[[ 13 -13  21  -3 -30]
 [  7   5   2 -19  10]
 [-18  -6   8  -6 -39]
 [ -8  19 -22  -3   3]
 [ -8  -9  12 -36 -20]
 [ 30 -14   1 -15 -34]]
->
[[-13  21  -3 -30  13]
 [  5   2 -19  10   7]
 [ -6   8  -6 -39 -18]
 [ 19 -22  -3   3  -8]
 [ -9  12 -36 -20  -8]
 [-14   1 -15 -34  30]]

[[ 37  26  18 -28  33 -35  28  38]
 [ -2  -2   4  -4   0  -3   4  -7]
 [  0 -16   8  11  13  -6  11  -2]
 [-13 -12   0   9  -9   3  -1  -7]
 [ -1   0   2  -5   2  -1   1  -6]
 [ 32  35   5 -37  25 -28  16  30]
 [ -9   8  -9   4  -3  11 -12  -4]
 [ 34  27  11 -23  25 -26  19  39]
 [-30 -20 -10  10 -28  23 -18 -35]
 [-26 -20  -8  19 -17  22 -11 -24]
 [ 13  12  11 -13  20 -19  17  12]]
->
[[ 26  18 -28  33 -35  28  38  37]
 [ -2   4  -4   0  -3   4  -7  -2]
 [-16   8  11  13  -6  11  -2   0]
 [-12   0   9  -9   3  -1  -7 -13]
 [  0   2  -5   2  -1   1  -6  -1]
 [ 35   5 -37  25 -28  16  30  32]
 [  8  -9   4  -3  11 -12  -4  -9]
 [ 27  11 -23  25 -26  19  39  34]
 [-20 -10  10 -28  23 -18 -35 -30]
 [-20  -8  19 -17  22 -11 -24 -26]
 [ 12  11 -13  20 -19  17  12  13]]

[[-31  28  28]
 [-16 -10 -23]
 [-21  25 -17]
 [ -2  -1  -3]
 [ -5  -5  -6]
 [  1  -1  -1]
 [-30  22  25]]
->
[[ 28  28 -31]
 [-10 -23 -16]
 [ 25 -17 -21]
 [ -1  -3  -2]
 [ -5  -6  -5]
 [ -1  -1   1]
 [ 22  25 -30]]

[[  3  20  -4  37]
 [ -1  -4 -32  41]
 [ -1  10 -34  18]
 [ 16 -21 -17   3]]
->
[[ 20  -4  37   3]
 [ -4 -32  41  -1]
 [ 10 -34  18  -1]
 [-21 -17   3  16]]

[[  9  -4   7   4  13 -14   2   9   5  -9 -18  12  23  23 -25   5]
 [-10   4  -5  -5 -16  10   3 -10 -10  -4   9 -16  20 -26  16  -7]
 [ 17  -9   7   6  18 -24   6  16   4   2 -19  26  13  41 -28  13]]
->
[[ -4   7   4  13 -14   2   9   5  -9 -18  12  23  23 -25   5   9]
 [  4  -5  -5 -16  10   3 -10 -10  -4   9 -16  20 -26  16  -7 -10]
 [ -9   7   6  18 -24   6  16   4   2 -19  26  13  41 -28  13  17]]

[[ 19  -3   2]
 [ -3  42 -24]
 [ 38  -2  23]]
->
[[ -3   2  19]
 [ 42 -24  -3]
 [ -2  23  38]]

[[-29 -34 -14 -13  11  -8  -4   6  -3   7   2  10]
 [-10  -4 -29 -29  16  23 -21  29  -4   4  -3 -22]
 [ 25 -21   7   8  -1  -7  -7   2 -14   4 -13 -20]]
->
[[-34 -14 -13  11  -8  -4   6  -3   7   2  10 -29]
 [ -4 -29 -29  16  23 -21  29  -4   4  -3 -22 -10]
 [-21   7   8  -1  -7  -7   2 -14   4 -13 -20  25]]

[[ 26  24 -27  -8 -27  31  12 -26   5  19  19 -22   4]
 [ 20  21 -23  -6 -23  26  10 -20   4  16  16 -17   3]]
->
[[ 24 -27  -8 -27  31  12 -26   5  19  19 -22   4  26]
 [ 21 -23  -6 -23  26  10 -20   4  16  16 -17   3  20]]
